a = [118 149 117 135 144]
a[0] -> 118
a[4] -> 144

A = [105 113 135 121 132 114 127 133 112 132 130]
A[0] = 105
A[5] = 114
A[8] = 112

x =
[[142 107 111 134 131 144 112 121]
 [142 106 111 133 132 145 113 120]
 [142 107 111 133 131 145 114 120]
 [142 107 111 133 131 145 113 120]
 [137 113 115 140 130 137 107 130]
 [141 108 111 134 131 143 112 122]
 [133 119 118 140 129 134 108 133]
 [134 118 118 140 130 134 108 132]
 [142 106 111 134 132 145 113 120]
 [133 119 118 140 129 133 108 133]
 [135 116 117 140 130 135 108 131]
 [141 108 112 134 131 143 112 122]
 [136 115 115 139 129 137 107 131]
 [133 118 118 140 130 134 108 133]
 [141 107 112 134 132 143 113 122]
 [136 114 115 140 130 137 107 130]]
Indices start at 0.
row 0 col 0	142
row 8 col 7	120
row 11 col 2	112
row 12 col 0	136
row 11 col 0	141
row 11 col 1	108
row 4 col 5	137
row 4 col 4	130
row 12 col 2	115
row 15 col 7	130
row 3 col 4	131
row 9 col 7	133
row 11 col 4	131
row 9 col 6	108
row 7 col 6	108
row 1 col 1	106
row 13 col 3	140
row 8 col 5	145
row 7 col 4	130
row 11 col 3	134
row 5 col 2	111
row 14 col 6	113
row 12 col 5	137
row 13 col 0	133
row 6 col 3	140
row 2 col 5	145
row 0 col 2	111
row 14 col 2	112
row 7 col 1	118
row 9 col 2	118
row 8 col 2	111
row 12 col 3	139
row 4 col 6	107
row 1 col 7	120
row 2 col 2	111
row 14 col 5	143

B =
[[117 131 108 123]
 [113 121 142 129]
 [108 112 128 119]
 [115 130 130 141]
 [142 109 148 156]
 [ 99 107 139 131]
 [126 150 105 117]
 [105 139 109 100]
 [138 137 120 105]
 [104 115 145 125]
 [143 116 125 135]
 [112 123 116 107]
 [127 130 114 135]
 [130 138 120 104]
 [140 147 110 126]]
B[0, 0] => 117
B[0, 2] => 108
B[9, 2] => 145
B[5, 0] => 99
B[9, 0] => 104
B[:, 0] => [117, 113, 108, 115, 142, 99, 126, 105, 138, 104, 143, 112, 127, 130, 140]
B[7, 0] => 105
B[0, 1] => 131
B[9, 3] => 125
B[14, 0] => 140
B[5, 2] => 139
B[10, 0] => 143
B[7, 2] => 109
B[6, 0] => 126
B[4, 3] => 156
B[:, 3] => [123, 129, 119, 141, 156, 131, 117, 100, 105, 125, 135, 107, 135, 104, 126]
B[5, 3] => 131
B[1, 3] => 129
B[3, 3] => 141
B[13, 3] => 104
B[8, 0] => 138
B[2, 1] => 112
B[13, 0] => 130
B[11, 2] => 116
B[11, 3] => 107
B[:, 1] => [131, 121, 112, 130, 109, 107, 150, 139, 137, 115, 116, 123, 130, 138, 147]
B[2, 2] => 128

X =
[[114 143 135 125 103 130 112 142 125 134 147]
 [122 125 131 127 122 132 128 134 127 131 118]
 [118 128 124 125 119 125 120 132 122 133 125]
 [128 117 124 124 132 132 128 120 128 139 124]
 [108 118 142 123 129 120 126 135 116 132 144]
 [116 128 146 131 129 123 138 145 124 118 124]]
X[0, 0] -> 114
X[3] -> [128, 117, 124, 124, 132, 132, 128, 120, 128, 139, 124]
X[3, 2] -> 124
X[5, 7] -> 145
X[4, 4] -> 129
X[:, 0] -> [114, 122, 118, 128, 108, 116]
X[4, 0] -> 108
X[:, 7] -> [142, 134, 132, 120, 135, 145]
X[0, 2] -> 135
X[:, 3] -> [125, 127, 125, 124, 123, 131]
X[2, 8] -> 122
X[5, 3] -> 131
X[4, 2] -> 142
X[1, 1] -> 125
X[1, 5] -> 132
X[1, 4] -> 122
X[2, 0] -> 118
X[:, 9] -> [134, 131, 133, 139, 132, 118]
X[2, 1] -> 128
X[3, 0] -> 128
X[1, 10] -> 118
X[0, 10] -> 147
X[1, 7] -> 134

M =
[[138, 134, 121, 116, 128, 138, 138],
 [112, 136, 139, 121, 114, 116, 127],
 [141, 101, 142, 121, 115, 120, 144],
 [127, 114, 141, 111, 116, 138, 133],
 [134, 129, 143, 115, 119, 127, 135],
 [119, 130, 120, 131, 132, 135, 127],
 [136, 133, 121, 132, 122, 137, 126],
 [116, 135, 125, 139, 134, 134, 120]]
M[0,0] = 138
M[0,3] = 116
M[5,6] = 127
M[7,5] = 134
M[:, 1] = [134, 136, 101, 114, 129, 130, 133, 135]
M[2,6] = 144
M[:, 2] = [121, 139, 142, 141, 143, 120, 121, 125]
M[6,1] = 133
M[1,4] = 114
M[1] = [112, 136, 139, 121, 114, 116, 127]
M[6,4] = 122
M[3,5] = 138
M[:, 3] = [116, 121, 121, 111, 115, 131, 132, 139]
M[2,3] = 121
M[6,2] = 121
M[7,4] = 134
M[2,0] = 141
M[3,6] = 133
M[6] = [136, 133, 121, 132, 122, 137, 126]
M[4,4] = 119
M[:, 4] = [128, 114, 115, 116, 119, 132, 122, 134]
M[7,3] = 139
M[3,2] = 141
M[0] = [138, 134, 121, 116, 128, 138, 138]
M[0,6] = 138
M[4,1] = 129
